(in the rows, 128 means zero)
Y: rows in several groups, each row roughly a mix of its group's directions:
Y (100 x 18):
[[146 102 159 140 177 117 153 122 139 108 184 163 122 103 102 115 177  97]
 [168 174 171 145 131 134 117 140 119 101 126 147 120 113 154  76 136 191]
 [138 158 135 154  88 120 137 159 119 105  78 107 127 160 171 116 119 192]
 [147 139 115 150  87 137  91 167  90 109  98 163 133 165 165 101  86 143]
 [128  93 109 109 158 133 133 103 133 144 179 165 131 118  86 141 130  55]
 [147 141 144 168  93 113 169 160 139  89  97 100 125 172 152 122 151 174]
 [155 126 153 169  89 129 125 179 126  73 116 136 118 162 148  85 151 151]
 [154 113 150 119 181  96 159 103 148 139 137 154 102  64 111  93 146 147]
 [141 169 160 153 108 142 115 187 112  97  82  91 144 140 114  92 141 156]
 [123  67 115 110 151  77 134  98 150 150 118 180 106  92 147  99 134 122]
 [168 145 127 158  99 185 104 118 114 112 186 102 105 157 130 159 104 137]
 [108 150 139 154  76 163 118 175 116  86 128  77 127 171 139 151 135 141]
 [134 156  96 130 105 148 165 112 124 127 158 130 154 198 126 184 109 101]
 [108  95 104 102 136 128 123 117 133 134 164 182 149 145 106 133 135  46]
 [100 121 108  89 166 128 123  89 136 181 130 106 146  94  88 161 120  87]
 [175 139 106 140 123 181  95 103 106 147 173 115 119 141 102 158  81 106]
 [ 98  78 102 103 143 102 120  73 147 159 156 167 121 118 165 154 130 105]
 [134 124 139 143 119  92 152 156 140 126  51  88 114 111 131  97 135 181]
 [169 160 154 180 105 137 128 151 120  93 118 108 144 179 160 124 149 171]
 [120  80 108 140 125 110 145 123 117 107 177 199 104 145 172 148 117 109]
 [197 136 142 149 124 116 152 141 133 114 102 139  93 110 115  67 115 176]
 [110  94 143 116 169 120 158 113 155 133 162 101 107  79  79 144 167  99]
 [202 149 143 143 157 104 176  96 144 131 131 161 121 124 129  96 134 168]
 [ 90 158 135 108 136 123  82 120 119 164  72  87 152  99 156 133 119 168]
 [118  86 113 118 165 119 147  89 139 144 185 156 129 122 113 166 143  71]
 [169 127 150 153  97 130 154 110 179 106 135  80 108 157 130 117 175 164]
 [ 82  51 109 108 134  89 146 130 151 130 128 151 109 107 121 127 149  82]
 [180 163 147 141 119 133 139 145 132 124  85  92 107 108 103  82 114 184]
 [139 115 154 153  91 112 102 158 144  97  86 123 120 143 164  72 162 167]
 [197 131 144 140 157 107 150 133 130 123 115 176 123 109 100  61 130 136]
 [ 84  72 107 110 155 122  86 116 117 159 142 139 131  96 121 153 121  71]
 [102 108  95 132 100 160  78 160  87 128 135 131 134 152 123 155  85  77]
 [132 131 172 139 138 106 151 130 148 101 130 121  90  86 157  98 162 196]
 [ 87 113 120  93 148 131 136  79 150 142 191 151 135 124 132 167 151  86]
 [165 114 139 122 153 107 159 142 150 130  99 133 122  97  60  69 148 108]
 [149 181 161 125  94 154 144 163 135  77 136 136 113 136 117  74 140 161]
 [100 179 129 106 155 155  91 101 111 164 135 105 186 133 126 171 126 110]
 [104  70 121 141 101  92 140 138 162 128  77  72 102 126 140 131 154 146]
 [103  95  95 101 156 129 107  83 124 173 157 144 136 111 121 170 108  78]
 [128  69 113 101 141  87 136  80 174 160 119 147 101  93 129 103 143 121]
 [ 89 117 114 146  65 135 125 172 120  92 114 110 128 185 163 151 126 127]
 [181 180 148 161 142 140 134 162  82 103 127 165 139 137 133 103 101 159]
 [148 110 152 147 142  83 177 165 143 100  88 142 121 115 113  76 164 144]
 [162 128 127 123 183  96 188  76 145 151 155 164 128 109 122 139 135 132]
 [121 102 126 110 178 130 101  86 121 153 185 174 128  90 128 141 128  90]
 [125 135 132 114 157 117  97 118 108 163  91 119 107  56 139 111  89 176]
 [146 175 148 157 107 131 140 188 102  92  84 119 146 156 134 102 123 164]
 [168 198 147 139 115 162 106 120 122 135 108  79 140 137 128 121 114 183]
 [ 90 127 151 120 140 131 154 116 161 128 141  51 118 103 106 166 174 137]
 [ 75 100 149  91 153 116 128 117 164 134 139 107 118  73 100 119 178 106]
 [175 181 130 121 171 130 132 101 103 164 115 141 133  91 118 118  82 168]
 [157 105 135 146 180  84 195 137 134 136 103 121 118  93  84 121 140 129]
 [140 135 124 159 117 155  77 106 105 129 166 136 152 177 183 171 122 127]
 [ 78  91 112 116 100 132 102  93 154 133 162 119 132 160 171 173 154 103]
 [142 103 140 155  82 140 145 167 154  75 141 111 112 171 105 105 170 106]
 [126  89 124 140 174 130  68  91 108 162 162 145 146 110 147 161 131  93]
 [126 129 155 130 120 161 128 158 132  77 190 150 125 139  93 108 167  82]
 [ 85 126 123  87 140 131 107 169 106 134 101 143 125  75  83  93 103  95]
 [108 111  96 112 134 160 101 113 113 156 162 115 138 132  92 177 102  62]
 [129 177 138  99 163 137  95  93 132 180  95  93 172 101 106 125 129 138]
 [113 103 102 100 171 112 142  81 127 164 166 175 133 107 124 159 114  86]
 [131 102 119 100 174 129 111  69 142 172 168 144 124  85 105 140 128  93]
 [ 83  97 102  97 161 117 135  98 128 157 160 153 141 115 119 173 125  71]
 [136 138 128 167 106 144  70 155  99 134  82  80 161 165 150 142 119 140]
 [201 146 113 152 130 128 116 141  96 144  85 148 130 133 115  91  74 148]
 [135 129 155 102 159 122 144  70 170 132 182 152 109  91 133 112 169 142]
 [ 73 123 124 137  90 151 101 143 120 104 154 108 143 176 169 179 143 111]
 [124 102 117 169  90 113 126 142 136 124  85  69 135 179 161 160 142 147]
 [131 164 134 148  89 179 120 138 123 100 167  89 142 186 128 167 137 121]
 [133 146 127  81 162 131 152 119 138 150 129 141 123  74  56  95 116 102]
 [175 136 106 136 139 145 122  87 104 142 182 186 121 143 149 146  82 124]
 [106 172 150 125  93 145 106 125 143 123 102  64 131 137 162 134 143 189]
 [163 163 136 160  97 119 146 144 120 102 101 141 135 176 177 111 122 185]
 [113 106  91 133 137 136  92 114 109 172 113  97 165 151 116 183 106  78]
 [170 165 145 165  93 130 140 150 127  99  98 111 127 166 157 106 129 189]
 [ 66 124 109 117  86 145 105 154 124 118 120 105 160 178 136 163 136  85]
 [176 177 151 137 123 127 136 131 137 131  79  96 126 119 121  85 125 193]
 [189 156 138 162 116 116 139 150 115 116  80 134 125 142 143  85 109 184]
 [156  90 116 123 150  87 140  90 139 147 130 190  96  96 158  98 111 149]
 [ 54 104  96  95  97 128 142 167 115 110 132 153 119 136 122 146 105  81]
 [119 147 148 153  87 136 113 184 116  95  81  83 118 137 146 108 129 176]
 [ 82 130 119 132  84 144  98 124 123 124 129  88 116 149 190 175 115 164]
 [146 147 131 125 110 105 184 143 157 126  67  85 113 125 101  99 132 171]
 [123 157 138 111 100 147  97 170 124 126  69  87 125 107  91  78 114 144]
 [ 69 140 139  72 133 107 104  95 156 147 115 153 145 101 169 106 155 144]
 [ 74  49 123 116 124 108 124 136 151 117 145 130  97 102 126 132 160  88]
 [156 137 150 105 172 115 142  85 146 143 154 165 103  67 122  91 134 155]
 [164 154 161 144 119 111 182 139 151  92 121 132 105 128 137  88 155 188]
 [129 112 147 101 168 121 131  80 153 137 182 165 100  72 127 111 151 129]
 [112 113 151 119 144 110  99 145 118 126 104 141  91  54 148  80 121 171]
 [136 123 145 151  68 136 110 148 155  97 102  81 106 155 153 101 155 172]
 [138 166 127 141  76 139 102 159 120 115  73 110 153 178 153 104 117 158]
 [155 133 100 151 104 149 140 124 111 114 169 159 146 202 139 164 107  94]
 [161 154 168 136  98 150 140 129 160  81 164 129  99 137 133  84 167 166]
 [161 144 135 176 153 140  84 115  87 137 145 141 170 163 173 163 123 133]
 [164 109 122 119 178 118 121  99 113 157 148 176 103  68 110 106  95 123]
 [ 84  99 125  90 169 123 124  98 143 159 153 119 122  72  96 150 142  89]
 [130 124 118 117 120 146 145  96 155 119 191 152 149 177 115 153 159  71]
 [156 173 168 118 134 148 147 157 132  90 146 150 119 105  85  66 147 137]
 [149 175 144 155  81 168 114 146 123 102 126  76 124 165 143 136 123 174]]

one row of each group, then the others: which group is each in?
[108 127 129 104 153 127 175 158 122 106 159 170 130 111  70 118 135  70] => H
[ 81  96 110 131 111 129 114 119 119 115 174 158 130 162 185 179 130 104] => J
[ 63 106 135 132 125  82 159 179 124 105  78 120 135 124 155 134 152 140] => U

[173 161 167 136 128 129 142  99 158 114 141 121 105 114 150  93 156 198] => U
[ 85 101 101 106 167 112 160 135 103 142 148 160 126  98 103 167 101  78] => J
[156 161 164 139 128 116 149 107 149 113 128 125 107 115 170 103 150 210] => U
[175 160 136 159 102 129 115 154 108 115  82 125 122 143 154  91 100 189] => U
[103 189 138 138 135 158 116 176  73 118 115 101 162 135 122 161 101 135] => J
[112 151 158 140 107 136 101 184 125 103  75  82 157 140 115  97 162 136] => J
[159  85 142 150 171  92 123  89 155 163 104  93 120  90 127 123 161 150] => H
[115 157 128 138  93 172  59 151  89 111 140 137 147 163 164 136 104 127] => H
[128 177 143 122  99 131 158 188 117  91  85 128 123 130 112  81 115 162] => H
